In the data rows, 128 means zero.
Here are some points, one per row:
[187 182 129 104 195  87 115 169 119 125 137  94 142 113 144 128  79 114
  87 132 124 108 113 152 127 132  85 148 121 142 126 117]
[187 126 132 118 105 109  99  94 171  84 130 111  87  96 141 166 173  58
 160  82 110 126 124 136 126 130 101 196  95 145 180 156]
[161 100 139  77 106 147 159 145  88 144 125 128 122 169 190 154 159 131
  98 153 161  82 108 165  99 161 152  83 171 100  83 107]
[164 156  76 141 116 103 147 105 119 134 113 157 118 135 110 128 103  49
 131  55 154 207 115 135 118  82 129 131 157 134 188  73]
[ 98  42  85 109 169 111 130 140 135 101 127 158  88 107  95 168 129 124
  74  98 134  54 183 133  93 145 129 145 165 149 168 169]
[ 73  95  96 164  80 176 104  57 146 128  86 150 138  86 113 125 165 129
 138 127 163 162 144 136 124  52  92 106  78 119 134 121]
[ 52 117 103 174 123  61  78 114  72 107  96 157 119 119 168 161 167 105
  78 167 105 119 131  90 150 153  90 156 128 155 106 116]
[141 119 178 108 113 107 122 104  87 168 157  80 143 192 114  82  81 161
 151 155  92 155 148 136 161 121 140 150 100  98  87  96]
[ 91  97 123 171 209 108 125 154 137 136 121 148 129 125 165 117 126 123
 107 126 116 131  91  94 139  96 123 125 174 147 125  99]
[126 103 135 119 116  97 130  90 135 130  84 137 152 183 121  73 136  53
 159 145 126  92 143 176 197 118 166 135 138  99 116 171]
[ 87 132 155 113 109  94  77 170  94 132 140 117 180 106  79 129 174 146
 200 147 143 147 100  59  97 146 120 135 105 190 151 122]
[ 85 104 127 159 161 120 170  71 140 121 161 149 116 114  76 145 171 101
 133 161 149 164 121 120 161  87 203 127 126 136 157 118]
[133 128 157 149 143 184 202 107  98 162 177  85 173 111  88 137 143 221
 184  67 150 119 157 147 125 108  87 126  91  84 110  75]
[119 101  92 122 148 152  93 155  68 124  97 128 125 138 138 156  88 175
 118 125 127 128 132 224 120 128 169 210 108 108 114 132]
[229 155 220 118 114 106 157 106 154 140 125 130 129 167 115 121  86 125
 176 146 122 174 136 143 153 154 157  61  92 100 163  54]
[ 84  67 137 166 131 135 110 107 117 136  87 133  94 177 167  69 136  95
 135 144 126 211 120  99 134 125 189 128 166 105 179 112]
[ 91  62 147 173 221 103 110  80 133 130 126 143 153 153 121 109 106 116
  82 107 125 152 129  75 107 116 116 133 116 107 144 140]
[ 85 120 108  96 150 186 122 162  95  76  85 177 118 161 126 121 126 138
 173 129 112 162 141 116  87 151 103 133 163 161 117 122]
[139 113 202 226 167 123 153  79 122 157 136 128 182 141  75 134 154 134
 171 149 155 201 124 105 126 129  81  82 138 174  55  92]
[149 129 179 110 108 146  89 117 108 145 201  96 132 187 146 122  83  97
 102 105  39 114 149 184 115 109 159  96 162 117 132 130]
[203 147 152 155  98 139 168 135  87  42 106 130 119  83 171 167 118 133
  97 134 138 149 111 114 147 164 123 106  79 123 146  97]
[ 70 152  78 208  94  59 120 151 136 112 151 159  68 167 127  69 127 171
 113 160  94 167  53 133 125 145  93 169  94 116  69 159]
[144 184 137 183 166 141 179 122 147 124 125  78  87 107 112 166 153 137
 115 164 127 129 170  69 114 156 107 107 156 201 114  80]
[173 102 147  96 116 120 131 163 144 166 100 108 112 154 142 152 103 118
 150  93 142  73 110 198  78 194  82  99 129  75 156 159]
[ 91 117 106 108 154  92 131 108 142 149 142 100 119 153  97 100  65 136
 148 196  97 108 102  68 115 147 167 169 140 124  99 124]
[155 187 117 109 145 115 143 162 134 145 149 128 130 137 111 113 146 181
 124 137 155 137  99  99 129 133 141 136 109  99  93 165]
[163 151 122 167 122 128 101 161 113 124 119 149  97 118 135 122 120 189
 125 126 131 131 146  80 162 161 115 110  76 161 113 122]
[148 123 178 113 133 147 123  85 104 103 143  71 109 203 129  83  85 146
 163 107 109 128 178  89 152 193 156  97 151  98 116 101]
[105 118 107 149 177 115  93 106 115 121 141 125 133 167  84 123 158 137
 161  57 100 162 111 138 153  81 103 110 112 125  82 200]
[117  75 101 115 145 197 139 125 194 150 113 152 166 135 126 142  98  98
 105  98  92 158  66 126 146 131 105 128  97 135 228 147]
[152 106 146  79 173 114 139 160 133 130 186  51 141 155 155  91 100 161
 120 147 143 125 173  98  78 141 112 109 106 117 120 133]
There is one direction along which these points spread out most. Where along it does each point below lie, from 0 to 99? The average is 50, and the first point in the table lies past the average.
[ 87  98 112 102 157 161 104 104  99 172 125 134  82 132 181 153 180 123
 135 124  98 157  80 211 150 101 130 119  81  99 151 172] 40
[156 126 168  90  99 125 188  74 127 115 128 166  98  94  97 103  97 122
 158 130 140 139 144  95  53 172  83  66  94 140 146  68] 63
[106 128 118 144 165 135  98 118 139 192 107 158 123 160 111 147  80 145
 123 132 120 126 150 117 172 181 171 147 114  94 113 118] 51
[ 44 175 165 130 123 118 113  94 114 147 147 134 125 172 110 124  88 110
 137 102  56  66 184 143 189  86 150  81 120 120 122 114] 54
[145 118 133  69 135  87  80 146 108 103 159 119 159 137 186 133 123 138
 168 150  98 117 108 250 127 129 151 152 120 106 164  76] 64
[150 150 125 171 102 110 183 118 111 111  95 139  97 145 130 180  90  51
 120  77 162 162 113 139  74 137  83 160 212 135 120 102] 46
[197 133 183 126  79 107 146 150 117  99 108 117 170 112 179 142 110 104
 155 120 158 176 141 128  92 165 117 121 170  67 144 119] 68
[109 101 134  95 160 180 153 140  78 138 142 165 180 142  45 153 131 116
 161 112 162 173  93 110 170 112 149 130 150 149 177 134] 44
[133 101 123 181 141 124 184  92 156 202 125 147 142 150  80  88 164 118
 137 139 152 108 115  61 141 126 134 113  81 136 161  65] 45
[143 150 141 139 104 166 155 138 127 136 105 158 153  85  94 113 150 108
 121 183 144 203 198 177 124 122 152 157  93 116 144 146] 48
[107 126  93 140  87 136 131 125  86 106  72 182 139  80  77 150 118 108
 111 137 144 116 108  85  76  77  99  72 147 155 108 153] 31
[115 147  89 131 186  74 104 116 100  95 110 161  80 111 166 169 123 114
  95 188 123 103 105 111  97 189 130 114  99 108  97 130] 40
[ 63  89 129  99 140 185 133 109 185 111 146 128 104  69 141 133 183  92
 134 110 102 120  95 171 158 118 146 138 160  75 172 141] 37
[170 135 125  93 169 171  99 186 142 126 160 130 121  80  97 189 100 156
 127  87 153  52  94 145 112  87  63 121 178 109  91 153] 56
[145 153 103 164 160 131  87 100 140 125 174 141 122 130 124 113 150  72
  84 104 165 135 142 164 136 127 151 113  76 219 115  89] 42
